Each path below is one point turned by a fixed rotation once a step. After each direction that follows a path, write how fast that rotation turns it, in degrees each step (0 if it stays still).
Each turn is a multiple of 5 degrees from 10 to 175, or 0.
Each row of a path follows its step; steps can be skipped.
Path 1:
step 0: [-24.1  21.0  15.4 -10.6  -5.6  -4.3  10.8 -10.8 -38.4  -5.3 -22.4 -31.1
  -5.1   1.6 -24.3   4.2 -22.3   3.7 -14.1   8.9 -19.2 -13.3   0.0  35.2
 -43.7  12.6 -13.6]
step 1: [ 21.5   3.8  14.2 -19.3   2.3  16.3   3.0 -27.6 -33.0 -12.2 -10.1 -20.3
  15.4  12.2   2.6 -11.0  -0.4  14.4   5.3  41.3  -9.6 -29.2 -17.3  46.6
 -18.1   2.5   4.6]
step 2: [-19.0 -16.9   2.6  -4.6  -9.5  -9.1  -4.0 -38.1 -32.2  20.5 -36.5  19.2
  24.3  11.6   9.9   0.4  -6.3 -12.0  12.9  17.3   1.1 -22.5 -23.9  42.6
 -10.7  -1.6 -11.5]
step 3: [-22.3  13.6  19.8   4.0  20.0  15.4 -15.3 -17.9   1.5   8.2 -26.0  27.9
   5.6  41.1  -4.0  -5.3 -11.8   9.3   5.1  28.5   5.7  -2.2 -21.3  20.4
 -32.3 -17.4 -29.9]
step 4: [  3.1  27.6  -5.8  13.6  19.9  12.5 -37.8 -14.8  15.9 -10.8 -30.3   7.9
  11.6   3.2   8.1 -18.6 -31.5 -18.4  18.3   3.0 -17.2 -16.9 -35.3  20.3
 -33.3   1.3   0.8]
step 5: [-26.8  17.4  -7.1  -6.1  -3.1  -9.0 -41.7 -28.6  17.4   8.8 -10.9 -12.2
  12.4 -10.9   8.8  -2.3 -20.5  25.4   4.6  19.0 -14.2 -12.8 -39.1  -1.9
 -22.3 -34.0  15.4]
step 6: [-29.2 -13.2   8.0   6.3  -6.2  10.3 -17.2  -9.8  14.5 -12.3 -26.9  18.7
   1.4  14.1  -2.9  10.8 -22.5  19.8  -2.3   7.9 -20.8 -44.2 -11.4 -17.8
 -27.5 -11.2  43.7]
step 7: [-21.6  -0.2   8.5  10.5  -1.6  23.5   5.5   5.8  -1.9  18.4 -11.3 -14.6
 -11.0  -6.4 -24.2   4.4 -50.1 -14.1  17.4  25.2 -22.5 -39.3  -1.9 -12.9
 -26.0 -30.8  14.8]
step 8: [-19.5  24.6  -4.6  13.3 -13.5  11.8  -2.3  11.8 -30.4  -9.2  25.2 -12.9
   1.9  13.4  -8.4  -9.9  -8.6  -6.8   5.5  16.7   3.5 -61.8 -28.3  -3.9
 -14.9 -23.8  16.5]
step 9: [-29.1  -7.9 -37.9   3.0 -18.5   1.0  18.0  22.8 -19.8   2.0 -12.2 -19.1
   1.0  13.6  20.7  12.3  -3.7  -5.0   7.2  11.6  15.1 -30.1 -13.4  21.5
 -47.5 -24.8  16.5]
step 10: [-15.2  -1.4  -8.2  38.2  15.4  -7.7   8.1  31.4 -26.5 -11.2 -23.4  -2.7
  -4.8   4.0 -15.8  15.2   6.8  18.0  -7.9  32.6  -8.6 -18.2 -13.7  36.2
 -20.6 -35.5  -5.4]
Directions:
[  4.1  13.1   3.1   1.1   6.4   5.7  -0.4   4.2   4.3  -6.6  13.2  -5.6
  -3.1  -0.6 -20.3  -5.2 -11.0  -8.3   8.5   0.1  -5.6   1.4  -2.2   4.6
  -2.7   9.1  -7.8] | 100
[ 15.1 -18.0  -4.0  -3.9   9.4   7.8  -0.1   6.0   9.8  -3.3  -8.3  -5.5
   0.7  -7.6   3.9  -0.5  -5.2 -12.2   7.4   2.3   4.6  -3.0   4.0   9.1
  -2.8  -3.3   6.9] | 135
[ -1.6  10.0  -5.5   0.1   5.3   2.7  -4.2   5.8  -0.3   1.4   0.3   1.2
  -2.8   6.8   9.1  -7.9   3.5 -18.1  -8.1  -7.5  16.4  -1.0  -3.6  -5.5
  -8.3  -8.5 -11.9] | 70
[  2.7  -0.5   7.9  -8.0   7.8   4.8  -0.4   1.7   5.6   4.7   8.5  -9.0
  -2.8   1.4  -3.3  -0.1   3.8  14.0  -2.1  17.9   7.6   7.2   0.1  -2.6
   0.5 -18.3  -6.6] | 160
Path 2:
step 0: [-17.3  18.5   7.6 -36.3 -10.6  -6.8  -4.9  28.1  29.9  19.6  -2.0 -13.3
   4.1  -7.9 -11.0  -1.9 -39.2 -27.2 -12.3  -1.7  -1.5  17.6  10.8  13.8
 -12.3 -28.5  26.0]
step 1: [ 36.0   5.4 -36.6  22.5  11.9  -4.9   8.7 -13.1  -3.6 -32.4 -23.6 -21.2
  -2.1   1.4  -3.4  24.5  -2.5 -12.1 -14.9   1.4  -8.6  22.7  11.6   4.9
   2.4 -27.3  33.5]
step 2: [-12.3  21.8 -16.5  24.7 -28.6  15.7 -24.2   4.3  -7.8 -10.4  19.4  35.5
  -3.8  20.8 -17.6  16.4  26.6  -2.3   9.5  13.4 -25.7 -10.7   5.9  -2.6
  30.6 -11.1  18.0]
step 3: [-20.5 -22.2  -4.3  -0.6 -21.1 -31.4  -7.3   4.7   3.8   0.1  -4.9  15.2
   9.5 -13.8  21.7  30.9  33.0 -16.9   6.9 -15.1   5.9 -21.7  19.2 -36.5
 -24.6  13.4 -12.4]
step 4: [-12.1 -27.5  28.1  24.3  15.5  18.3  25.6 -20.2  -2.0  40.6   1.9   5.2
   2.3 -21.4  -8.0 -12.2  18.1   3.9  23.0 -18.1 -14.4   6.0   3.2   6.7
 -31.6 -22.7   1.8]
step 5: [ -4.7  15.2  13.2  20.7   0.9 -18.3  31.1 -16.3 -30.3  -1.4 -13.9 -33.4
   8.4   1.9   1.3 -18.8  -1.3  17.0  10.1 -10.9   1.8 -26.0  -7.5  34.2
  14.0  40.8   7.6]
step 6: [-15.7  14.4  14.8 -21.6 -16.5 -12.4 -18.8 -26.0  46.4  -4.2  16.8  -4.1
  10.9  14.5 -12.2  -2.8 -37.2  24.3 -11.6   8.7 -17.0 -13.8  -6.7  20.1
 -11.1  17.4 -13.9]
step 7: [ 27.9 -17.2   2.3 -22.2 -10.2   0.8  -7.9  -6.4   2.7  -3.9  -9.0 -11.4
  14.2  17.4  28.1  14.6 -11.9 -42.4 -22.2  26.9   9.2  32.2 -13.7  17.3
 -27.8   5.6  17.4]
step 8: [ 15.6   7.3 -14.7  13.5   7.3  47.3 -14.0   2.0  -5.5 -27.2  17.1  27.0
   1.6   5.9 -14.4   0.2   3.6   7.3 -16.6 -18.7  29.9   5.0 -12.8   4.2
  -4.3  -8.4  46.3]
step 9: [ -7.8  16.9  -9.7 -20.1 -20.5   6.7 -24.8  49.6 -22.1  -7.5   4.4  -5.2
 -18.4   5.6  16.3  16.8   3.4   0.5  23.2 -28.7 -20.0 -18.6  19.9 -15.7
   1.7  10.5  21.5]
step 10: [-17.5 -31.8   4.0   4.0  36.2 -18.4 -13.6 -13.1  -2.4 -14.3  19.7   1.1
 -11.4 -18.0  -2.7  17.0   0.1   7.5   8.3  -5.8 -30.8  14.3  45.1 -20.2
 -20.3 -16.2  -9.7]
Directions:
[  0.4  -8.0  -0.3   1.6 -19.2  -3.1   0.4  -9.5  -8.1   6.4   3.8 -10.0
   6.8  -6.7  -8.6  -4.2  12.0   9.5   2.0   2.3   1.4   2.8  10.3 -11.2
   4.5  -5.5  -1.8] | 45
[ -3.1  -2.7  -3.9   0.1  -9.3   9.8  -9.1   4.3  11.4  12.9  -5.3   0.6
 -11.7   0.6   9.4 -12.9   5.7   5.0   6.7   4.2 -12.7   5.6  -4.1   8.7
   3.5  -3.0   4.5] | 160
[-15.3   8.6  -9.4 -17.2  -9.0  -6.4  -1.2   5.6   6.1   0.7 -10.2   4.4
   4.7   3.6  -2.8   3.3  -5.7   9.3   8.0  -5.2   3.0  -0.5  -0.1  -8.5
 -10.0   2.3  -4.1] | 115
[ -2.3   3.1  -3.2  12.2  -4.7 -12.5  -3.0   4.8  -5.8 -11.2   3.1   4.4
   5.0  -7.3   1.1 -12.1   3.6  -7.0   7.4  -4.6  -9.0  -1.7 -11.1   2.7
  -9.6 -10.6 -11.2] | 45
[ 11.7  11.2  -1.4   0.8   4.7   4.0   7.3   6.5   0.8   1.2  -3.2 -13.2
   3.9 -10.2  -7.7   1.6  -3.5   6.5   7.9 -15.5 -13.0   1.4  -6.4  -4.5
   5.6   2.1   9.3] | 90
Path 3:
step 0: [ 19.8  -0.6  37.9  16.6  15.3  -6.3 -20.2  40.0  -2.8  -7.9 -17.7  14.0
  -7.6 -10.0   4.9  -7.6 -24.6  -5.2   9.8  20.2   5.8 -34.3 -23.8  34.0
 -10.0 -14.7 -36.2]
step 1: [  5.8  10.8  -9.5  12.2   3.7  -7.9 -44.1   5.7 -26.6  15.1  11.1  36.8
   9.3  16.1  28.1 -33.1  15.2 -10.9 -29.1  -5.8   0.6  11.4 -44.4  13.5
  12.0  21.8  -5.0]
step 2: [ 16.3  -4.6  23.3 -18.4  11.9 -27.6  -6.7  20.0  42.6  -7.5 -11.6  38.3
  14.2  -5.1  -1.7 -18.5  -9.8 -11.7 -21.3  -1.5  -1.3  26.8 -11.7  29.9
   8.6 -43.1   4.4]
step 3: [  4.9   6.5  14.6   1.3   8.0   1.7 -10.0   0.6 -36.4   4.7  53.2  21.0
 -28.0   6.4  -2.3 -26.9  10.6 -19.7  -7.7  21.8 -32.4  -8.7 -15.9  15.6
   4.5 -38.7  11.8]
step 4: [ -9.9  31.2  23.6 -41.5  -4.6 -34.7 -13.5 -12.1  18.0 -12.3  14.2  18.8
 -31.0  19.5  10.9 -39.9 -17.9 -10.3  13.5 -17.3  11.9   9.6  -8.7  20.2
   1.9  15.7  14.4]
step 5: [ 43.3 -27.3  16.6   3.8  16.5 -18.2  19.2  20.2 -12.6 -40.7  38.0   8.8
 -25.0  -3.4  22.7 -14.8  -9.6  -8.1   3.7  17.7  30.0  -1.7  -0.8  16.4
  -4.2  -6.1 -11.4]
step 6: [  2.8  32.5   1.7 -12.4   6.1 -27.7 -24.8  19.5  -8.2  12.6   5.0  -8.6
   3.7   6.1  37.3 -19.1  -6.9 -53.2   8.7  23.5   9.4 -29.6 -26.1  -1.8
  17.0  12.1 -13.6]
step 7: [ 30.8  -6.2  39.8   2.2   7.3  -3.9 -27.0  41.5  -8.5 -14.3  -8.2  13.5
   1.5   6.8  -9.2 -21.0 -25.4   1.1  -0.5 -17.1  17.4  34.2 -35.4  -6.3
  25.1  -1.9 -22.4]
step 8: [-14.7  -9.2 -21.7   6.6  30.2 -27.4 -24.6  30.3 -12.3  -9.0  15.0  11.9
  13.6  22.1  17.9 -18.5  22.1 -20.3  -8.4  15.3   5.1  13.3 -36.3   9.7
 -18.6 -40.6  10.4]
step 9: [ 13.2   5.0  29.1 -15.4   6.6  -0.4 -20.2  -6.5  24.2  29.8   4.0  18.2
 -20.6 -18.3 -12.4 -29.3 -14.8 -17.0  16.2 -18.3   6.9  -8.5 -49.5  19.7
  -0.6 -34.5  16.5]
step 10: [-13.4   3.9  21.2   6.7  14.1   4.5 -20.0  25.1 -10.2 -30.8  31.5  33.8
 -28.4  12.2  24.2 -33.0   4.2  32.0   2.9  -2.4  -9.2 -15.2  -6.2  34.7
 -14.8  -7.6 -10.5]
Directions:
[ -1.5  11.3   0.7  -4.7 -10.9  11.6  -7.5  11.9   0.2 -10.4   3.1  12.2
   0.3  -5.7   3.6   0.1  -1.1   6.6  -3.5  -8.5   5.0   8.2  -0.2  -9.0
  -3.5  11.3  11.0] | 125
[ -7.0  -8.5  -0.9   8.7   0.7   2.2   1.4   8.0 -16.2 -19.9  -1.8   7.4
  -2.7  -4.6  -1.5   3.1  -3.3  -0.3  -1.1  10.1  -4.9  -4.2   7.5  -1.0
  -9.2 -11.2  -5.2] | 145
[ 10.3  -0.3  -6.9  -2.5  -1.6   4.8   8.2   5.8  12.2   3.0   5.0  -0.1
   6.2 -15.6   6.1   3.7   2.7 -12.3  -3.8   6.1   6.1  -9.3   2.0  -3.4
  -3.9 -14.1  10.8] | 115
[  0.5  -7.1  -6.3   0.0  -2.3   2.7   5.0  20.5  -8.5   0.5  -5.4 -10.2
   1.6   9.3  -5.1   4.2  -3.3 -13.7  12.3  -6.4   8.7  -1.5  -3.6   3.9
   4.1   7.4   4.7] | 45
[ -5.4   3.3  -2.0  -8.8   6.2   1.8  -0.6  -0.8  -1.9   2.4   5.3  -1.8
  -1.3   6.3 -18.8  -6.2   3.0   0.3   6.4  -4.0  -6.0  11.5  -0.3  -4.8
  -7.6 -17.8  14.5] | 65
[  0.9  -2.7  -8.8  -7.4   6.2   9.0   2.0  -2.9   4.3   1.6   6.9   6.3
  -0.3   2.3   3.5  -8.1 -14.6   4.5  18.0  17.1   0.8   1.4   9.4  -1.7
   4.1   7.4  -0.2] | 55
